Named moves, each a turn or a mirror, and the order they were made in; the first pair answered
M:
[  8.8  33.2  14.3   4.2 -10.2 -24.5  19.3  -0.9   6.6  -5.8  11.2  33.8
  -4.2  12.1 -22.4  10.1  26.3  -8.2] |-> [ 19.9  29.7  13.0 -13.1 -15.4 -25.8 -10.9  19.7  -4.2   0.5  -0.8 -19.1
   6.2 -26.0  -5.4   4.6  24.7 -32.2]
[  5.5  14.1  17.1   7.7  -7.7   0.5  22.5 -13.2  14.3 -13.5  33.6  50.5
 -25.9  21.7 -26.2  -0.8   9.2   8.3] |-> [ 22.0   7.7  14.7 -20.7  -9.8  -2.0 -32.7  22.1  -8.5  -3.5  17.2 -37.0
  -4.8 -39.4   7.0 -10.1  13.5 -32.1]
[  4.2 -19.4  -5.8  -8.4 -17.0   0.3  -8.4  22.1  -1.8 -16.9  13.1  -3.8
   0.1  -5.7  -3.6 -20.0  -6.1   1.1] |-> [ -0.3 -16.3  -7.9  -4.8 -18.1  -0.4   4.4  14.2   1.2 -20.4  16.0  12.6
  -4.7   7.4 -10.8 -17.6  -6.6   8.9]
S:
[  1.9 -22.1   4.6  -0.6  10.3  12.7  -8.6   4.9   0.7   0.2 -19.5  -9.7
  -9.0 -18.8  10.5  -1.4  -4.3   9.9] |-> [  0.9 -24.7   3.5   6.4  12.1   9.1   2.3  -6.7   9.1  -4.6 -15.8  12.2
  -7.9  -8.2   6.5  -5.5  -7.0  19.3]
[ 22.4 -28.6 -26.9  -3.9 -17.4   3.5   2.7   3.4  11.0   9.8  39.4 -11.3
   9.5 -14.1 -17.8  -2.4  -2.6   5.7] |-> [ 18.0 -25.9 -25.3  -1.1 -16.0   1.8  10.4  -1.2  13.2   7.9  42.6  -1.6
  10.3  -8.1 -19.7  -1.0  -3.2   9.9]
[ -4.0   3.6 -20.5  11.8   0.3 -10.1  -2.5  10.7  -5.3  -1.2 -17.2  -3.4
   0.2   3.5  -7.7  18.7  14.5  -0.4] |-> [ -4.5   5.8 -18.0  13.4   1.3  -8.0   3.2   4.9  -4.2  -3.3 -14.7   5.4
   0.3  10.8  -6.1  17.5  13.1   2.3]
B:
[  8.8 -17.4  16.0  -0.5   2.5   6.3  -9.7   2.8   9.0  -1.7   7.5 -13.6
  -3.3 -20.1  12.9 -18.4 -17.2   9.2] |-> [  1.1 -20.7   7.6   9.2   3.3   0.8 -11.4   9.1   1.5   0.9  -8.3 -15.3
  -5.1 -22.0   9.6  -8.6 -14.0  16.9]
[ -6.2  12.3   0.2  -0.9   0.3 -10.8  19.8   1.2  -3.9  -0.3  -7.3   7.3
  -9.9  12.6 -12.0  17.8  10.0   7.8] |-> [ -0.7  16.7  -0.1  -4.9   1.4  -6.7  13.8   1.3  -6.5   4.8   1.3   3.2
 -10.2  13.5 -10.3  17.3   9.9   1.2]
[ 16.5   6.4  35.0 -23.9  -8.2   9.7   8.3  -9.1   8.2   6.7  35.8  31.8
  -3.1  10.4  -1.8 -30.4 -13.1   7.8] |-> [-17.9 -22.8   1.1  19.9  -2.6  -2.2   6.4   5.1   1.5 -12.5 -28.2  30.4
 -14.6  -0.9 -14.6  -6.5  -8.3  42.5]
F:
[ -4.7  28.8  -6.9   8.8  -1.3 -12.9   8.3   3.6  -3.4  13.2 -10.2   1.6
  -5.6  23.9 -20.4  25.5  13.9  -9.9] |-> [ -1.2  16.0  29.1  -4.9  13.9   9.4  -7.7 -18.7  11.6  16.9  18.3  -0.1
   8.6  11.2   8.8  -8.5 -17.0 -10.4]
[  1.0   2.3  15.2  11.2  21.8  -6.5 -12.6 -11.3  11.5   5.8  16.7 -12.1
   7.5  -2.8  27.0 -12.9 -19.4  -1.3] |-> [  7.4   5.4 -15.6   4.6  -3.5 -21.9 -14.6  23.0  -6.5  -1.6  -1.0 -27.1
  -9.7 -17.9  11.2  -1.9   4.6  -6.0]
[-13.1 -11.6  47.5 -11.5 -13.6  25.4  -4.5  -7.9   4.3   1.1  21.0  15.6
   4.1 -19.0  -5.6 -28.0 -13.7  19.4] |-> [ -7.8  -4.0   4.7 -10.4 -41.7  -0.7  -0.7  32.3 -15.1 -11.8  -3.3   5.3
 -14.3 -31.8 -32.3  -5.4  15.5  11.4]
Now pairs of rows:
Each pair is 2 to 3 moves apart.
[  8.4  13.5  -2.3  -5.3 -22.9  -5.7  35.1   4.5  11.9 -21.0  35.2  47.6
 -19.8  23.5 -33.4   1.4   6.3  14.1] |-> [ -9.3 -10.1  30.4  13.6  20.3  18.6  13.2 -33.9  28.9  -4.9  29.1  39.6
   3.7  22.5   3.9 -17.2 -30.8  28.5]  B then F
[ -2.5   4.4  21.6 -23.6  27.6   8.5  -3.2 -11.3  -2.4  17.7  31.9 -22.8
  13.8   3.6   5.4 -14.7   1.5  -9.2] |-> [ -3.8   1.9  20.4 -19.3  13.5   4.3  18.0  -9.7   6.3   6.6  44.2   5.2
   1.2  14.2 -13.4 -17.2   4.3   2.1]  F then M then F
[-16.3 -18.5  -4.6  30.5  19.0  14.2 -49.5  -5.9 -17.1  -2.9 -44.3 -22.8
  19.3 -18.8  29.2 -10.2 -26.6  18.4] |-> [ -9.8  33.7 -26.3  35.3   1.1  -2.3   8.1 -11.0 -19.9   3.4 -32.0  38.4
   2.0  46.4 -23.3  31.7   3.2  14.8]  B then F then M
[  7.4   3.1   0.0  -5.3   2.2  -1.2 -27.8  12.4  -9.6  19.2 -14.9 -45.4
  23.0 -16.4  26.6  -6.6   4.0 -27.3] |-> [  9.4   2.3 -31.1  -1.3 -36.6 -19.6   9.7  35.9  -6.1 -10.8  -4.8   1.5
 -14.1  -0.3 -23.3   0.1  24.4  -3.4]  M then F then F
[ -8.0   1.4 -17.6  11.0 -14.3 -15.8  15.9   9.7  -4.4  -7.4 -19.4  14.8
 -21.9   0.8 -32.4   6.7  16.5  17.4] |-> [  5.6 -18.9   8.6 -15.7 -18.7   5.6 -10.7  12.2   4.7 -14.8  16.2  -6.2
 -13.9 -29.6  -5.7 -30.6  -6.7   7.4]  F then F
[ 10.5   9.9 -21.4  -7.3 -28.5 -22.2  12.0  28.8 -17.5 -10.7  -3.0   0.1
  -8.9  -0.1 -22.3  16.2  24.7  -8.8] |-> [ -5.6   0.6  -6.0  11.1  11.6  -7.6 -22.5   5.5 -21.6  13.4 -30.9 -38.3
  15.9  -8.5  16.9  23.7   7.3 -13.3]  F then B then M
[ -6.6  23.3   5.8   2.4  14.2  -6.0  11.7 -12.6  12.1   1.3  18.8  37.8
  -4.6  39.5 -11.8   9.3  16.2  13.7] |-> [ -7.8  35.1 -10.2   6.0  20.3 -14.5  -1.4   1.1  -6.5  16.5 -18.4  -1.3
   4.8  30.9  -5.9  34.1  27.9  -3.0]  M then F then M
[ 11.6 -13.9   1.8 -19.2 -37.7  23.4  -9.7  12.1 -17.6   3.0   5.5 -22.0
   4.0 -48.4   0.6  -6.8 -12.2   8.3] |-> [ 13.9  25.5  20.3 -17.5 -21.2  25.7  16.2 -26.0 -14.2  33.7  21.0   5.1
  18.9  10.2  -3.4  17.8  -9.5  -5.7]  F then B then F
[  8.5 -11.8 -15.5  -5.9 -20.9   3.3   3.7  15.7  -8.3 -15.5   6.4  -6.8
  -9.4   8.8  -2.3 -19.8   1.7  -8.8] |-> [-17.2 -23.4 -14.6  21.3   2.5   9.7   1.4   0.9  -7.2 -13.4 -17.3  -2.4
  -4.0  17.9   5.8 -11.9  -8.1   5.4]  F then F then B
[-16.4 -13.3   2.7  20.3 -15.7  -0.7  30.8   5.0  10.0 -13.2  -8.3  38.7
  -0.9  36.4 -33.4  10.3  12.7  43.5] |-> [  1.3 -39.0  33.7 -14.6  -9.0  18.6 -19.0  14.1  12.4  -8.0  19.9 -17.9
  21.9 -19.1  11.3 -36.4 -14.6  20.3]  F then M
[-11.4 -21.9 -15.8   9.2 -11.4   8.0 -16.3  22.8  -8.3 -15.9  -1.3 -30.6
   8.6 -37.0   9.0 -11.1  -8.9   5.5] |-> [-12.5  -5.6  -1.3  16.3 -12.1  10.0  25.7  -6.0   7.4 -15.4  34.8  34.5
  -2.7  16.9 -14.2 -11.3  -7.6  21.0]  B then M
